In the rows, zero is written as 128.
One hidden turn or mirror swaps the rows below in pairs. Which row is each named row swapped with?
Ziki: [115 122 101 125 109 122 112 123 143 136  95 145 185 128 142 140 126 142
 143 126 122 148 118]
kavo: [108 142 130 133 147 150 115  90  90 121 127 108 145 124 133 123 111 130
 120 144 133 102 137]
gine: [126 136 131 132 150 121 118 133 148 121 134 138 141  96 159 143 124 143
 145 144  97 117 152]
risi: [135 143 128 146 128 137 141 124 111  92 119 136 147 119 115 133 100 138
  92 154 105 176 125]
Puz: [125 150 142 131 153 164  99  95  98 111 137 117 147 115 120 135  98 152
 133 143 114 109 135]
bem: [130 159 132 150 128 113 108 129 141 146 102 108 174 124 136 147 106 132
 144 138  91 148 123]
pigu: [106 134 136 112 107 104  98 120 114 133 151 134 159 149 136 106 118 153
 123 129 132 132 142]
kesat: [109 135 137 136 148 129 156 112 112  87 139 117 139 137 108 129  97 121
 133 128 109 144 116]
linad: [118 119 110 143 132 134  83 124 126 132 145 144 136 124  96  96 114 118
 132 109  90 156 128]
kebut: [115 168 162 123 135 130 116 137 131  98 150 136 164 122 135 140 131 148
 110 146 110 140 131]
vupe: [ 97 149 107 132 117 121  95 124 122 125 110 108 169 148 153 156 129 147
 131 145  98 147 132]
natim: [134 152 156 141 106 126 102 121 124 122 165 136 142 127 143 119 118 163
 125 135 116 147 152]
tig: [121 144 104 146 128 127 122 135 120 145 103 116 189 130 118 144 128 141
 142 151  87 155 149]
muf: [103 128 146 129 101 120  98 126 107 115 173 135 153 129 127 122 125 130
 112 142 115 162 154]
soz: [145 142 124 132 162 118 148 108 110 112 122 113 145 143 115 140 119 108
 120 118 108 135 127]
kep: [149 135 111 162 141 144  91 116 126 139 131 130 141 136  93 118 120 126
 126 118 109 161 127]
zuf: [119 127 108 141 138 148  88  88  94 106 127 107 163 119 136 133 104 131
 128 122  90 106 115]
vibu: [114 116 104 102 130 107 137 117 118 143 129 153 135 102 138 122 113 151
 144 121  97 118 141]
kis: [129 127 121 130 138 148  91  91  76 130 148 120 159 113 136 125 129 138
 113 131 124 111 124]
lote: [107 139 131 139 132 130 137 107 121 113 148 115 160 151 102 152 106 136
 149 144 124 172 122]
mip: [111 127 124 124 141 173 112  84  99 121 132 132 146 124 125 124 133 137
 159 127 127 122 131]
fak: [128 135 133 135 125 122  92 118 114 120 164 137 164 119 137 126 120 158
 116 146 122 147 179]
Bos: [ 98 105 132 138 133 131 136 153 139 121 131 144 148 110 142 138 113 141
 159 129  85 135 144]
kat: [122 143 135 125 104 106  94 130 104 123 155 148 136 127 148 112 136 149
 139 146 120 140 149]
zilu: [105 113  97 125 141 152 134 125 111 126 129 171 143 120 150 125 101 167
 121 121 102 148 144]
Zum: [123 144 113 133 120 124 102 135 141 135  95 107 187 107 133 139 120 123
 148 134  97 149 138]
devu: [136 107 123 155 123 125  79 109 127 133 135 135 162 111 113 114 106 112
 126 130 110 153  94]
Bezad: [140 131 141 120 115 118 139 108 117 115 130 121 131 108 115 158 114 118
 126 137 116 156  93]
zosas: [120 129 139 121 159 157 107  81  91 125 147 111 149 110 122 134 124 140
 139 144 114 120 129]
vofur: [ 87 132 116 109 109  99 129 128 133 125 147 147 142 114 146 128 106 154
 145 137  93 132 136]
Rog: [112 134 130 134 147 127  93  93 103 110 155 135 153 134 114 133 106 121
 113 132  94 166  92]
nimug: [123 143 115 128 121 118 114 128 135 141 112 101 174 125 112 140 144 143
 159 143  81 153 142]
legi: [147 142 114 121 116 145 129 135 132  82 110 141 148 109 113 137  95 149
 110 135  98 171 132]
variv: [155 103 102 126 120 140 115 105 119 133 129 158 165 120  99 104 118 126
 123 118 102 157 119]
Roze: [132 126 124 135 102 134 151 136 112 110 118 130 152 121 118 142 106 146
 102 137 103 184 133]
kalu: [120 108 131 128 129 131 130 107 102 116 129 129 134 125 108 146  97 102
 124 119  98 147  89]
sov: [127 151 102 126 111 109  82 127 138 129 100 115 165 127 121 133 137 149
 134 140 101 156 132]
Rerir: [126 123  98 124 144 155 129 129 117 129 121 163 131 123 129 118  96 146
  99 106 105 153 118]
sel: [140 138 124 145  95 144 141 120 124  85 121 128 138 124 115 136  94 145
 111 132  98 163 116]
Suvo: [125 135 109 131 132 158 127 144 118 133 128 161 140 109 137 116 101 166
 120 106  88 130 154]
piv: [112 146 138 119 152 157 109  93  87 112 121 128 156 128 131 136 136 130
 129 123 124 120 107]
Bubis: [120 133 142 140 160 130 113  90  93 138 129 121 157 123 145 124  93 142
 123 141 112 105 140]
mimib: [119 135 117 130 101 127 118 108 133 106 110 119 183 118 115 132 141 138
 164 148 106 160 143]
ket: [105 122 130 132  95 112  97 132 121 138 146 140 149 136 135 120 123 156
 132 127  64 123 148]
Sen: [125 129 125 132 111 140 119  75 108 103 127 129 155 125 130 124 104 142
 122 133 142 104 110]
pibe: [118 129 103 126 141 163 128 119 117 119 135 154 123  99 130 111  90 169
 123 119 103 138 134]
lugi: [133 133 122 135  92 130 139 131 126  95 134 138 142 107 137 128  99 154
  88 146 100 153 138]
serur: [134 144 119 126 116 125 130 140 138 132  97 124 181 117 107 149 125 140
 143 154  83 135 127]
seg: [126 144 133 105  97 140 112 114 132 120 157 156 144 127 132 120 125 160
 119 154 132 148 135]
meti: [131 117 115 150 162 132 124 130 116 130 116 146 161 123 103 108 130 126
 116 122  78 116 126]
nido: [153 124 116 140 134 122  90 113  95 122 130 143 148 123 105 111 119 108
 142 112 106 158 108]
sis: [117 145 134 110 164 158 126 101  95 125 135 138 162 114 121 141 111 144
 128 147 117 101 121]
nuv: [145 111 117 157 155 123 104 108 114 139 123 149 153 132 110 105 114 126
 124 118  98 173 127]
kimol: [117 142 112 138 110 112 112 124 130 112  99 125 184 107 133 126 146 140
 148 143  83 129 134]
zivig: [ 98 104 113 113 118 118 103 110 133 124 119 145 127  98 108 144 113 155
 131 117  90 121 132]
tur: [ 96 129 111 130 113 117 143 101 108 121 155 125 152 115 110 159 126 130
 112 124 115 156 104]
Tum: [113  92 126 144 131 142 114 114 127 129 141 139 153 113 117 131 100 153
 170 128  92 120 152]
lev: [122 129  98 133 132 169 148 130 101 126 136 160 135 120 140 122 112 156
 107 131 108 133 141]

muf swaps with linad
zilu swaps with sel
kimol swaps with piv
sis swaps with serur
tur swaps with zivig
vofur swaps with kalu
kep swaps with fak

